In the data rows, the value 128 means zero.
Here is a table of points, one per row:
143 139 134 171 154 125  91  96  87 141 104 178 170 190  96 160 116 160  67  89  72 158 151 127 171 118 101  67 129 140  86 166
129  82  90 180 173  95 136 148 172 163  74  78 184  90 160 181 154  77  65 176 113 152  81  88 155 167 101 127 125 156 133  94
122 132 164 104 140 141 193 118  74 161  88 150 165 164  91 111 114 129 142 157 174 164 153  93 133  98  66  68 103  92 176 115
146 147 149  83 118 173 159 159 118 160  75 101 165 167 134 138 149  73 117 156 153 100 122  95 147 144 101  91 102 135  80 137
 95 165  91 150  96 107 152 140 101  75 139 189  94 107 134 153 114 149 143 114 136 148  86 163  91 178 152 139 117 134 103 142
 97 149 185 106 134 134 100  61  99 176 100 142 147 133 117 161 104 176 150  97  92 153 106 147 194 111 131 165  56  97 184  92
113 140 150  93 133 149 103 176 214 135  97 195 172 203  89  68  84 148  79 104  84 148 126 163 107 117 140 136  78 151 106  99
133 122 169  83 159  92  95 137 110 174  91 182  61 183 102 164 104 160  86 110  85 109 162 119 134 107 148 120 116 174 170 135
132 110 161 100 172 131 131  75  73 165  87 179 161  87 129 140 110 161 133 110 114 133 118 161  75 182 160 125 104 152 114 113
 93 101 122 168 165  96  90 139 181 169  68  83 186  85 120 175 169  84 150 178 121  96 140 150 133  91 176  86 143 115 141  82
 96 143 128 166  97 175 148 128 145  97 167 140 101 121 193 101 164  81 183  55  69 181 104 177  97 162  61  67 140 136 143 128
 91 156 105 172 109 102  89 147  85 159  85 100 180 176 135  85 165  95 136 154 170 125 145 141 106 123 155 150 102 131 123  97
136 108 144 117 150 137 131 148  81  85 171 159  89 162 198  84 152 113 161 171 160  99 156  91 160  86 146  96  94  87 113 111
135 114  96 170  92 110 118  83 182 165  86 172 187 125 126 127  88 161 118  99 116 125 158 145  76 157 147 124 127 148 124  97
127 106 123  44  66  72 100 182 180 167 118 179 182  87  85 136 159  74 161 156 115 160 150 160  72 150 169 133 106 111 134 132
135 175 102 174 184  95 173 106 153  90 164 101 105 109 101 136 156  89 146 122  94  85  96 157  86 133 161 132 125  84 163 161
 85 133 153  85 114 128  82 188 170  75 180  91 166 112 119 193 173 148 108 159 168  76 139  90  92 101  88  89 128 160 182 120
 97 156 133 134 155  96 116  97  64  75  84 185 145  81 156 170  87  95 154 118 141 182 149 167 145 126 155 156 169  73 117 121
128  86 140  73 109 176 170 124  96  60  92 113 121 196 115 154 135 157 118  95 137 159  85 157 108 152 170 186 173  96 117 101
 80 163  91 181 130 171 122 188 121 166  74  85  59 113  74 158  90 187 144 166 101 152 143 158  94 120 111 140 117 136  95 167
173  91  96 125  91  76  92 167  74 158  96 138  89 179  98 165 105 176 110 110 102 153 106 153 188 133 145  63 164 178 157 144
120 121 107 147 134 124 119 187  88 146  88 182  68 129 173 121 110  84 147  89 153 167  88 153  84 186 135 172 138  95 153  89
 83 110 159  98 143 143 162  73  84 171  92 102 160 183 113 154  86 147 129 104 109 103 100 178  83 125 142 161 128 157 169 145
140 164  98 141 129  86 142  87 108  88 177 121 104 107 104 125 116 154 164  83 171 119 197  90 171 131 187 142  83 147 138  81
135 152 167 165  97  94 137  84 108 156  92 184 171 163 133 153  91 159  70 111  95 127 121 146  80 172 155 143 101 106  99 128
179 116 166  90 118 181  99 161  63  77 154  88 209  53 126 168 112 157 151  96 105 146 125 158 103  91 166 126 124 129 112 145
113 125 103 126 103 132 124 196 154  90  80 165  83  91 191 145 187  88 167  87 107 183 128 159  73 145 100 142 160 133 141  74
146 181 117 167 137  99  86 104 179  96 168 119 102 105  95  77 135 116 141 156 168 166  82 107 123 132 158 154 115  94 146 122
129 154  72 155  96 118 132  84 136 184 150 184 145  90  73 167 185  99 163 189  88 106 125 132 133  71 102 153  95 128 171  85
133 130 154  85 145 123 140 193 107 174 189 164 160  93  83 148  95 160  79  96  94 138 126  84 132 130 100 130 147  95 178  91
111 139 129 165 118  97 113 104 156  89 176  79 132 100 117 129  92 183 155  98 113 121 101 142 164 124 169 131 170 131 160  90
127 136 119 130 116 110 125 173  78 184 150  80 135 165 157  88 172 119  90 137 160 160  80 174 101  74 155 154  96 138  81 131
 99 123 162 116 146 116 113  92 177  85 164 118  93 120 150 141 153  85  88 183  87 143 113 149  99 125 164 142 142 166  69 173
120 113  66 154 129  97 112 109 164 155 172 116 163 111 160 163 156  85 141 171 140 111 128  75 163 134  73 118 105 131  86 175
147 154 100 159 150 148 122 178  81  72  91 133  81 198 147 166  82  82 160 110 157 114 161  91 160 109 144 102 155  84 167  89
142  84 142  92  88 185 177  84 174 101 160 105  89  97 122  82  95  96  86 147 188 106 168 142 177 128 165 138 152 108 127 148
146 106  91 157 153  91 164  93 173  97 167 101 127  95 143 143  81 180 137  93 170 106 145 168  93 119 152  91  85 164 158 107
171 136 172  75 158 181 175 103 163  98 167  97  80 105 103 165 107 118  96  88 117 119 121 153 136 113 141 149 111 136 145  97
119 118 108 152 140 102 166  93 175  84 172  89  97 150 136 146 104 180 134 110 103 157 152 164  64 114 143  89 113 150 164 109
118 106  86 141 159 101 174 134 180 207 178  83  84  88 126 156  96 157 131 102 126 138 153 182 111  99 133 117  98 100  51 179
162 162 166 117 129 131 132 165 184 109  72 174 113  73  94  98  99 184 115  92 192  90  73 105 171  98  74 178 149 162 116 117
171 110 145 133 149 179 133 174  77 168 159 168 176 147  96 114  92 124 102  71 113  86 146 103 125 104  76 114 170 122 121 129
140 106 109  98 153 129  93  98 160  95 157 101  95 103 175  72 154 107  81 178  65 144 162 161 175 158 120 149 148  99 178 132
179 156  84 178  74  89  92  87 102  91 175 169 100 167 105 136 114 158 153 162 138  97 115 172  90 149 142 156 111 100 158  98
 81 174  95 174 178 145 120 134 129  87 137  98  95 100 105 165 104 169 145 107 110 139 135  99  97 128 161 145 121 153 100 167
132  74 162 112 139 130 145 172  92 134 122 200 139 183 176  88 148  91 167 150 175 103 108  88 107  88 105 105 130 102 109 121
114 176  61  95 140  86  85 168  73 154  96 166 185 168 150  79 116 136 153 163 103  95 177  91 144  96  88 134 180 178 107 138
114 116 163  94 123 158 137  97  96 160  73  83 165 173 152 112 151  74 106 149 187 103 146 163  88 112 136 146  93 152  98 172
142 120 139 102 143 144 135 173 133 110 117  94 171 148 182  65 167  92  80 156 160 106 140 110 152 109  94  99 104 116 167 125
165 150 113 145 158  97 103 119 166  87 161 126 101 101  93  72 163 107 109 173 180 120  67 153 111 119 150 144 138 123 128 154
126 102 169 103 180 166 107  92 100  96 138 164 102  84  93  80 176  85 183 189  93 128  88 156  99 161 169 103 148 141 116 158
103 136 110 122 154  70 124 138 137  87 163  96  99 111 166 142 156 123  77 170 155  94 150 124 169 171  77 118 177 117 136 126
112 202  74 119 126 128 112 101 165 186  77 174 123  80 132 137  99 160 137 104 104 115 145  67 151 152 187 107 131 122 151 115
158  86 159  86 131 160 145  95 104 176  82 176 169 108 150  89 180 104 169 168 123 146 118 142  88 111 156 124 118  99  93  85
 89  80  84 160  99 148 167 108 175 176  84 185 137  77 123 139  88 159 123 110 171 132  56  66 176  80 132 168 136 168 148 152
106 132 104 105 156 105  87 173  86 181 133  76 111 178 149  88 159 147 130  98 164 165  82 159  95 141 142 168  84 164  79 151
144 149  84 184 100 111  73  87 173 169  82  97  85 194  78 117 185  81 121 144 180 174 160 119 126  93 113 159 113  99 139 165
142 136 109 123 165 138 136 111 155  85  81 183  89  96  99 160 100 169 104 102 130 102 140  97 166  91  87 173 140 169 159 159
125 165 130 149 136 122  91 108  99  94 175 106 100 153 148  74 159  95  94 155 178 157  79 145  85 103 148 157 144 141 130 150
 82 163  97 173 132  92 166 135 135  83 170 158  99 109 157  97 144 111 149 118  87  88 174 111 175 124 106 142 125 158  76 159
150 150 168 114 106 117 118  80 160  94 145 111  88  98 186 102 168 176  82 173 155 104 133 100 116 151  83  91 171 108 163 136
 64 121 164  87 104 111 109 170  93 146 104 175 170 181  96 128  99 158 154  94 152 102 123 115 155 101 137 114 175  60 141 191
161 133 169 109 129 108 152 170 169 182  75  79  70 193 138 148  88 118 162  93 109 117  99  78 156  95 144  92 183 154 147  76
110 185  89 165  93 139 165 103 140  87 172 143 103 103 145 139  82 150 127 118 135 168  81 154  91 149 138  93 116 136  96 179
161 161  81 166  96 106  84  76  74 160 147 163 111 159  85 117 183 102 147 116 150  77  85 172 108 181 157 176 126 127 126 118
108 167 118 180 149  88 104 131 108  68  56  80 160 101  98 119  78  73 150 175 193 143 185 185 185 136 122 119 140 132 160  85
117 125 165 108  73  90 159  92 146 105 160  95  96  98 170 113 153  83 147 179  70 138 166  91 138 127  94 197 170 142 129 158
115 110 144 126 125  79 141 114 173 167  79 169 162  81 152 145 205 109 175  65  84  97 141  81 171 103  94 152  81 134 144 179
168 130 165 122  87 162 159 153 123 115 148 111 114 137 174 104 165  77  50 159 167  93 134  94 142 158  97  96 105 126 131 127
154  94 173  95 124 182  88 106 164  94 174 102  87 101  99 154 105 166 128  93 123 143 148 119 133 117 153 115 154 148 148 113
 99 133 112 172 100 126 114 190 100 190  80 157  59  69 133 137 102 153 104 120 118 172 146 175  85 151 148 116 143 120 120 154
171  94 150  96 150 178 183 165 126 137 109 138 167 164  87 139 109 148 117  96  85  96 124 137 135  97 113 139 160  94 105  85
158 121 177  91 113 181 123 119 149  92 146 118 101 106 139 146 165 120 131 181 113 118 149  83 154 151  76 145  68 147  59 158
120 174  96 136 118 136 188 101 170  91 157 114 104 121 158  68 180  97 168 114  60 140 101 166 115 137 150  72 147 132 133 131
109 116 138  95 168 131  89  91 169  99 166  94  93 108 179 166 137 159  86 123 150 125 165  90 150 160  98 149 184  56 146 107
129 114 140 117 117 140 119 148 137 158 105  64 164 193  98 130  95 161 171 100 101 108 153  89 172 213  77  81 125 137 105 133
 84 103  87 174  85 100 155 106 151  85 177 116 101 121 103 176 180  84 128 105 119 156 137 126 175 102 163 116 159 168 162  95
177  89 142  94 130 162 180 178  84 136  94  81 175 166 116 132  99 143 132 114  98 120  92 125  95 128 156 158 104 101 158 139
 96 106 156 191 138 126 135 190  73  86 177 100  86  98 150 119 107 166 157 117 105  89 175  75 167 129 123 168  99 152  76 163
155  72 140 120 135 170 134 178  88  42  82 104 198 152 112 130 114 170 118 113 112 186  90 123 107 119 176 158 125 115 108 149
 94 124  88  98 131  99 122 165  76 186 162  83 135 146 174  81 168 110  97 163 157 134  82 184 153 119 166 144 107 134  81 132
119  88 135 118 105 178 183 105  84 159 157  94 159 179 108 103 151 141 109 175 174 111 139  83 115 154  77  71 137 102 155 128
143 162  92 145 140  89 114  64 103 167 127  89 189 176 130 158  79 155 136  86 100 168 134 115 150 111 109 141 131 156  62 175
185 129 143 112  94 168 127 185 137 116 112  84  91  86 127 159  93 161 165  83 118  88 166 100 168 157  98 128 120 141  87 169
133 100 141 110  80 181 113 143 130 149 123  86 172 187 157 136 144  94 142 177 139  98 111  91 162 111  92 101 136 113 141 103
135 101 104 166 104 101 118  95 179 164  85 174 186 117 129 120  87 154  76  94 113 118 161 157  74 164 149 127 122 132 148 142
123  84 140 129 164 167 145  78 120  89 162 160 101 134 121  72 164 115 178 171 180 147 167 120 150 110  71  88 121  88 130 106
117 137 158 107  97 181 137  79 136 168 172  95 176  90 118 122 179 136  79 175 127 119 138  82 147 169  83 101 117 152  81 122
177  95 177  87 174 150  98  82 114 101 185 153  96  97  96 112  68  75 180 154 120 172 129 136 104 140 158 138 135 151 151  92
140 118 168 127 126 139 106 191 175 194 201 146 141  90  93 127  76 146 128  88 111  98 114  96 144 111  84 127 158 100 142  91
Along one direction, these points spread out more than along any other. Take the direction at right angles to it along which they spread out most. Go by this last direction. How many in every 100 of the points above lie lower along it than each point below? Round to a whole number. More than half of the points above lie lower than the first one.
117 137 158 107  97 181 137  79 136 168 172  95 176  90 118 122 179 136  79 175 127 119 138  82 147 169  83 101 117 152  81 122 : 7
142 120 139 102 143 144 135 173 133 110 117  94 171 148 182  65 167  92  80 156 160 106 140 110 152 109  94  99 104 116 167 125 : 0
133 130 154  85 145 123 140 193 107 174 189 164 160  93  83 148  95 160  79  96  94 138 126  84 132 130 100 130 147  95 178  91 : 42
 94 124  88  98 131  99 122 165  76 186 162  83 135 146 174  81 168 110  97 163 157 134  82 184 153 119 166 144 107 134  81 132 : 21
171 136 172  75 158 181 175 103 163  98 167  97  80 105 103 165 107 118  96  88 117 119 121 153 136 113 141 149 111 136 145  97 : 57
117 125 165 108  73  90 159  92 146 105 160  95  96  98 170 113 153  83 147 179  70 138 166  91 138 127  94 197 170 142 129 158 : 24
140 106 109  98 153 129  93  98 160  95 157 101  95 103 175  72 154 107  81 178  65 144 162 161 175 158 120 149 148  99 178 132 : 31
 99 123 162 116 146 116 113  92 177  85 164 118  93 120 150 141 153  85  88 183  87 143 113 149  99 125 164 142 142 166  69 173 : 51
135 101 104 166 104 101 118  95 179 164  85 174 186 117 129 120  87 154  76  94 113 118 161 157  74 164 149 127 122 132 148 142 : 90
127 136 119 130 116 110 125 173  78 184 150  80 135 165 157  88 172 119  90 137 160 160  80 174 101  74 155 154  96 138  81 131 : 28
126 102 169 103 180 166 107  92 100  96 138 164 102  84  93  80 176  85 183 189  93 128  88 156  99 161 169 103 148 141 116 158 : 37
113 140 150  93 133 149 103 176 214 135  97 195 172 203  89  68  84 148  79 104  84 148 126 163 107 117 140 136  78 151 106  99 : 61
136 108 144 117 150 137 131 148  81  85 171 159  89 162 198  84 152 113 161 171 160  99 156  91 160  86 146  96  94  87 113 111 : 8
123  84 140 129 164 167 145  78 120  89 162 160 101 134 121  72 164 115 178 171 180 147 167 120 150 110  71  88 121  88 130 106 : 12
 91 156 105 172 109 102  89 147  85 159  85 100 180 176 135  85 165  95 136 154 170 125 145 141 106 123 155 150 102 131 123  97 : 29
135 175 102 174 184  95 173 106 153  90 164 101 105 109 101 136 156  89 146 122  94  85  96 157  86 133 161 132 125  84 163 161 : 82
